In the rows, 128 means zero.
The rows of D fall into 3 groups, which share some directions, and each row is roughly a mix of its group's hidden directions, except some rows that fit no group.
D:
[[123 158  62 131 132 184 144 147 128  99]
 [147 172 149 138 108 160 127 156 181  83]
 [116 105 150 120 135 135  73  59 150 112]
 [ 95  48 129 158 134 132 133 145 127  95]
 [183 189 128 136 109 118 111  99 108 162]
 [105  81 175 123 167  74 139 120 118 139]
 [114 125 107 142 145  63 134 181 159 154]
 [ 71  90 119 116 135 140 160 159 162  88]
 [132  59 157 121 132  94 100 134 132  81]
 [174 193 132 132  90 135  92 123 109 146]
 [104 143 122 135  99  85 193 170 126 143]
 [126  98 128 109 171 136 159  99  92 188]
 [124 152 155 169 139  84 112 155 138  67]
 [135  79 149 114 140 170  74  89 145 115]
 [112  75 128 130 166  92 137  97 116 182]
 [196 175 128 139 129 119 103 100 104 158]
 [169 169  91 127 157 152 126 116 104 183]
 [114 155  84 115 106 191 147 144 158 100]
 [130 100 174 130 153  56 112 127 105 146]
 [ 86  61 101 132 121 123 142 155 139  86]
 [118  96 135 102 162 186  75 105 126 115]
 [155 158  61 144 137 153 142 122 102 172]
 [ 92  79 193 104  97 120 130 125 144 119]
 [139 164 122 142  98  87 188 173 117 130]
 [122  77 125 134 173 112 146  87  94 170]
 [135 168 121 155  97  77 172 170 129 118]
 [107 101 108 115 183 121 156 121  84 176]
 [133 101 133 102 126 180  67  90 149 119]
 [ 66  79 145 130 135 116 150 143 154  85]
 [187 166 127 116 136 112  99  97 101 173]
 [122 110 131 109 154 173  58  93 144 129]
 [180 181 100 101 130 117 109 109 109 169]
 [ 98 150  91 104 153 182 170 156 145 138]
 [ 79  67 135 100 144 124 140 152 154  93]
 [168 186 122 112 124 122 137  92 115 183]
 [ 81  77 179 108 124 128 116 149 148  96]
 [110 105 173 115  73 104 107 140 145  80]
 [125  81 133 106 168 109 149  94  92 176]
 [101 127  80 112 119 182 156 136 142  78]
 [145 101 120  82 126 188 139 139 118 180]
 [120  82 142 115 170 116 153  94  95 179]
 [174 176  98 136 176 140 132 110 113 166]
 [143 175 119 142 120  98 174 189 111 134]
 [124  83 116  96 154 182 119  92 109 163]
 [147 111 104  83 119 188 143 121 107 174]
 [171 173  64 112 113 126 115 126 106 156]
 [ 95  83 156 105 120 133 129 160 162  72]
 [148 200 140 145 128 136 118 102 106 179]
 [ 93 113 130 174 143  93  99 112 144  69]
 [131 108 153 110 145 167  60  95 144 100]
 [122  83 135 142 140 113 131  78  85 182]
 [121 114 130 107 143 168  59  81 144 117]
 [130 175 146 154  98  82 112 158 164  93]
 [152 165  63 127 159 162 127 140 109 161]
 [121 146 138 143 118  78 197 166 109 129]
 [149 170 181 127  74  96 107 126 148 120]
 [151 170 129 136 104 100 175 190 124 139]
 [146 105 169 134 139  59 100 115 106 159]
 [132 160 117 114 103 109 195 166 109 164]
 [142 162 156 128  84 144 114 152 157  65]
 [177 188 117 103 129 136 109 113 111 174]
 [172 186 120 121 125 111  97 103 100 170]
 [139  94 178 153 150  61 110 116 127 126]
 [131 152 183 145 107  73 113 114 159  94]
 [126  87  98 133 171  91 129 109  70 145]
 [150 107 157 138 177  78 122 115 115 181]
 [123 161 156 161 106  70 125 150 157  87]
 [137 163 164 161 110  69 122 147 156  94]
 [123  93 141 116 167  76 130 117  79 168]
 [ 87 139 152 163 167  81 106 135 133  83]
 [ 90 151 138 159 120  71 124 132 141  70]
 [189 182 114 112 135 148 108 120 111 168]
 [160 176 123 137 100  95 177 168 119 149]
 [174 190 115 127 134 114 125  94 110 172]
 [155 162 114 130  89 105 188 165 118 155]
 [130 151 147 150 104  71 182 169 132 129]
 [130 108 132 115 122 164  62  79 153 104]
 [140 156 149 144  92 102  97 116 154  61]
 [130 170 143 161  92 142 108 155 177  86]
 [176 183 125 140 134 102 116  88 106 165]
 [ 79 101 155 105 133 137 158 110 114 192]
 [113 172 155 156 111 143 124 171 152  71]
 [126 158  65 107 109 188 141 140 137 113]
 [136 108 158 166 137  60  94 115 117 159]
 [132  85 123 122 170  83 129 104  88 172]
 [ 96 147 114 155 124  71 181 164 120 134]
 [157 175  64 174 114 132 138 125 110 130]
 [107 120  59 111 123 184 153 120 123 107]
 [176 183 130 136 142 124 109  97 102 175]
 [ 95  96 184 121 106 139 166 133 167  98]
 [139 170 115 151 102 143 110 161 159  65]
 [180 177  81 152 131 151 134 119 108 159]
 [167 183  79 160 144 142 153 114 118 151]
 [105  77 102 105 140 164 142 108 122 187]
 [159 162  82 152 148 160 116 126  93 176]
 [162 107 178 132 152  68 109 113 123 159]
 [124  80  94 114 134 168 129 105 130 191]
 [141 107  90  98 143 182 144 112  91 171]
 [135  88 128 120 181 117 148  98  96 182]
 [ 96  82 131 100 131 114 144  95  72 164]
 [ 78  61 138 135 123 141 149 152 146  94]
 [175 165 115 134 104 117 180 172 104 140]
 [132 147 180 159 161  87 123 166 129  87]
 [161 165 109 118 161 115 115  96  99 189]
 [160 169  62 115 154 133 141 117 114 165]
 [ 71 137 134 147 149  94 123 135 121  61]
 [140 181  97 134 104 150 112 169 165  89]
 [104 166 126 137  85 141 115 167 161  74]
 [127 163  61 133  89 170 117 138 116 105]
 [120 192  72 148 160 154 137 145 125 138]
 [ 79  53 161 125 118 131 118 143 130 112]
 [131 100 155 160 164  55 107 128 130 142]
 [121 136 165 166 131  83 118 146 142  62]
 [ 83  97 133 131 173 110 154 121  90 176]
 [137 155 104 127  83 200 136 117 131  95]
 [112 158  74 105  93 187 139 138 117 114]]

One row of each group comes first, with its name. Which group is each row after those in?
[125 151  61 164 144 116 131 111  92 167] -> <16>
[135 161  65 133 106 187 130 136 150 112] -> <36>
[132 128  88  96 108 168 141 142 133 198] -> <44>

[118 176 143 135  87 136 111 170 168  86] -> <36>
[184 198 150 129 105 117 119 107 130 132] -> <16>
[152 121 150  88 138 183  74  99 138 139] -> <44>
[ 74  87 154 122  90 135 140 153 153  86] -> <16>
[126 167 155 139 102  99  80 123 173  88] -> <44>
[ 75  92 150 130 132 134 142 158 163  74] -> <16>
[113 133  46 107 129 125 176 130 135 141] -> <16>
[ 77 124  80 110 130 129 172 133 109 176] -> <44>
[ 86  80 135 173 123 111 135 143 137  73] -> <16>
[142  96 112 114 147 116 130  88  79 188] -> <36>
